m = [-175 -406  942  184 -767   76 -264]
m[0]: -175
m[6]: -264
m[5]: 76

W = (5, 4, 5, 6, 4, 5, 4, 6, 2, 8, 6, 3, 7, 2, 7, 5)
W[0] => 5
W[6] => 4
W[10] => 6
W[2] => 5
W[11] => 3
W[3] => 6

data =
[[-0.26 -1.16  1.25 -3.12 -1.99 -5.88 -4.81 -4.04 -1.69 -4.67 -0.16  3.83
   4.12  2.75 -5.23  4.58]
 [ 5.67  5.09 -1.82  1.58  4.39 -2.38  0.88  5.26  4.11  5.25  1.41 -3.14
  -3.36 -1.89  5.63 -0.37]
 [ 5.12 -3.87 -3.62  4.68  5.21 -1.34 -3.78  4.45 -6.28  0.52 -5.43 -5.57
   5.91 -4.46  3.42 -6.20]
 [ 0.86 -2.81  3.44  0.16  4.45 -2.44  3.84  2.50  4.33  0.62 -5.72 -1.35
  -2.54  0.54  2.40  2.67]
 [ 4.48  2.16  2.53 -5.26 -4.08  1.94  5.93 -3.67  3.62 -5.50 -4.52 -1.88
   0.81  0.58  5.58 -4.46]
 [ 1.35 -2.91 -2.42 -3.71  2.95  0.94  5.82  4.95 -1.72 -0.26  0.06  3.01
   3.80 -1.03 -5.23  2.14]
 [-4.82 -2.98  3.45 -1.90 -6.01 -1.28  2.77 -0.73  5.43  1.72  0.99 -5.89
  -1.25 -3.38  5.79  1.79]
 [ 4.60  0.13  5.52 -0.37 -1.70 -6.07 -3.10  2.12  3.71 -2.34 -1.18  4.30
  -3.34  0.66 -5.90 -2.26]
 [ 2.35 -2.53 -3.55  0.19 -1.93  4.93  4.02  0.00  3.08  3.66 -3.54 -0.52
  -6.05 -1.75  1.01 -0.76]]
Indices start at 0.
(0, 0) -> -0.26
(8, 10) -> -3.54
(1, 12) -> -3.36
(7, 7) -> 2.12
(4, 14) -> 5.58
(8, 8) -> 3.08
(0, 6) -> -4.81
(0, 10) -> -0.16
(2, 1) -> -3.87
(8, 6) -> 4.02
(3, 7) -> 2.50
(1, 2) -> -1.82
(1, 8) -> 4.11
(7, 2) -> 5.52
(0, 7) -> -4.04
(6, 13) -> -3.38
(0, 14) -> -5.23
(5, 3) -> -3.71
(3, 1) -> -2.81
(6, 1) -> -2.98
(7, 0) -> 4.60
(5, 4) -> 2.95
(6, 10) -> 0.99
(1, 13) -> -1.89
(7, 14) -> -5.90
(2, 15) -> -6.20
(3, 13) -> 0.54
(1, 14) -> 5.63
(1, 7) -> 5.26
(8, 9) -> 3.66
(4, 1) -> 2.16

M =
[ 0.100  0.073  0.127  0.008 -0.026 -0.048 -0.035 -0.045 -0.078 -0.003
 -0.058 -0.129 -0.044 -0.045 -0.058]
M[0] -> 0.100
M[13] -> -0.045
M[10] -> -0.058
M[1] -> 0.073
M[8] -> -0.078
M[14] -> -0.058
M[6] -> -0.035
M[9] -> -0.003
M[3] -> 0.008
M[2] -> 0.127

A =
[[ 1.416 -1.094 -1.730 -1.720 -0.922]
 [-0.170 -1.617 -1.751 -1.465  0.701]
 [-1.749 -1.022  1.480 -1.112 -1.724]
 [-1.731 -1.661  0.254  0.304 -1.583]
 [-1.621 -1.805 -1.561  0.195  0.337]
 [ 0.939 -1.075 -1.713 -1.728 -0.764]
 [-0.037  0.662 -1.425 -1.743 -1.669]
 [ 0.339 -1.622 -1.796 -1.582  0.835]
 [-1.233  1.639 -0.841 -1.776 -1.724]]
A[0][0] => 1.416
A[6] => [-0.037, 0.662, -1.425, -1.743, -1.669]
A[0][3] => -1.720
A[4] => [-1.621, -1.805, -1.561, 0.195, 0.337]
A[7] => [0.339, -1.622, -1.796, -1.582, 0.835]
A[8][0] => -1.233
A[3][3] => 0.304
A[6][4] => -1.669
A[8][3] => -1.776
A[5][4] => -0.764
A[5][1] => -1.075
A[:, 1] => [-1.094, -1.617, -1.022, -1.661, -1.805, -1.075, 0.662, -1.622, 1.639]
A[0][2] => -1.730
A[2][3] => -1.112
A[6][2] => -1.425
A[8] => [-1.233, 1.639, -0.841, -1.776, -1.724]
A[:, 0] => [1.416, -0.170, -1.749, -1.731, -1.621, 0.939, -0.037, 0.339, -1.233]
A[5][3] => -1.728
A[1][3] => -1.465
A[:, 4] => [-0.922, 0.701, -1.724, -1.583, 0.337, -0.764, -1.669, 0.835, -1.724]
A[2][1] => -1.022
A[0][1] => -1.094
A[2][0] => -1.749
A[:, 2] => [-1.730, -1.751, 1.480, 0.254, -1.561, -1.713, -1.425, -1.796, -0.841]
A[:, 3] => [-1.720, -1.465, -1.112, 0.304, 0.195, -1.728, -1.743, -1.582, -1.776]
A[3][2] => 0.254
A[0] => [1.416, -1.094, -1.730, -1.720, -0.922]

B =
27  36  74  64  49  45  33  53  47  65  44  59  61  64  43  32
25  40  70  68  55  50  36  68  45  64  45  55  60  63  47  38
42  53  69  33  51  54  40  25  21  62  63  35  52  38  54  49
34  47  54  64  63  61  44  81  35  61  48  45  59  56  63  61
28  36  75  63  48  43  33  50  47  65  44  59  59  63  41  30
35  52  78  38  48  47  37  25  29  61  61  40  50  42  42  33
41  46  74  37  42  43  36  15  34  61  57  46  51  46  42  34
42  58  45  53  65  66  52  78  31  53  55  34  51  43  66  68
B[-8, 0]	27
B[:, 4]	[49, 55, 51, 63, 48, 48, 42, 65]
B[-3, -13]	38
B[-3, 5]	47
B[-4, 5]	43
B[-3, -3]	42
B[7, 3]	53
B[3, 5]	61
B[5, -15]	52
B[-5, 7]	81
B[-1, 0]	42
B[:, 13]	[64, 63, 38, 56, 63, 42, 46, 43]
B[:, -13]	[64, 68, 33, 64, 63, 38, 37, 53]
B[:, -15]	[36, 40, 53, 47, 36, 52, 46, 58]
B[2]	[42, 53, 69, 33, 51, 54, 40, 25, 21, 62, 63, 35, 52, 38, 54, 49]
B[-6, 5]	54
B[-1, -1]	68
B[:, -4]	[61, 60, 52, 59, 59, 50, 51, 51]
B[4, 1]	36
B[5, 9]	61
B[:, -8]	[47, 45, 21, 35, 47, 29, 34, 31]
B[-2, -2]	42
B[-5, -13]	64
B[5, 0]	35
B[-5, 10]	48
B[-4]	[28, 36, 75, 63, 48, 43, 33, 50, 47, 65, 44, 59, 59, 63, 41, 30]
B[-4, -13]	63
B[-7, 11]	55
B[:, -7]	[65, 64, 62, 61, 65, 61, 61, 53]
B[-5, -14]	54
B[-5]	[34, 47, 54, 64, 63, 61, 44, 81, 35, 61, 48, 45, 59, 56, 63, 61]
B[6, 7]	15
B[6, 12]	51
B[7, 1]	58
B[-2, -15]	46
B[7]	[42, 58, 45, 53, 65, 66, 52, 78, 31, 53, 55, 34, 51, 43, 66, 68]
B[7, 13]	43

arr =
array([-0.46,  5.92, -5.23,  4.65, -0.66,  2.90, -3.03, -3.77, -3.08,
        3.09, -4.77, -2.51, -7.16, -6.86])
arr[0]	-0.46
arr[6]	-3.03
arr[13]	-6.86
arr[-9]	2.90
arr[3]	4.65
arr[-13]	5.92
arr[7]	-3.77
arr[-5]	3.09
arr[12]	-7.16

grid = -0.94  -4.32   1.29  -0.87   1.81   1.95  -0.01  -6.77   4.26  -5.51
grid[0]	-0.94
grid[-1]	-5.51
grid[6]	-0.01
grid[3]	-0.87
grid[1]	-4.32
grid[-3]	-6.77

x =
[-0.64  0.86  1.00  1.61 -1.65  2.26  0.35 -7.17  7.21 -2.79 -5.69  1.09
  1.98]
x[-13]	-0.64
x[-10]	1.61
x[-9]	-1.65
x[-11]	1.00
x[-6]	-7.17
x[1]	0.86
x[-7]	0.35

a = [[5, 4, 5, 5, 1, 5, 5, 5], [5, 4, 5, 5, 4, 3, 5, 5], [5, 6, 4, 5, 5, 6, 5, 5], [5, 5, 5, 5, 7, 5, 5, 5]]
Rows and columns are counted from 0.
(0, 0) => 5
(2, 0) => 5
(1, 3) => 5
(1, 4) => 4
(3, 4) => 7
(0, 3) => 5
(2, 2) => 4
(2, 1) => 6
(1, 7) => 5
(3, 1) => 5
(0, 2) => 5
(2, 6) => 5
(1, 1) => 4
(0, 1) => 4
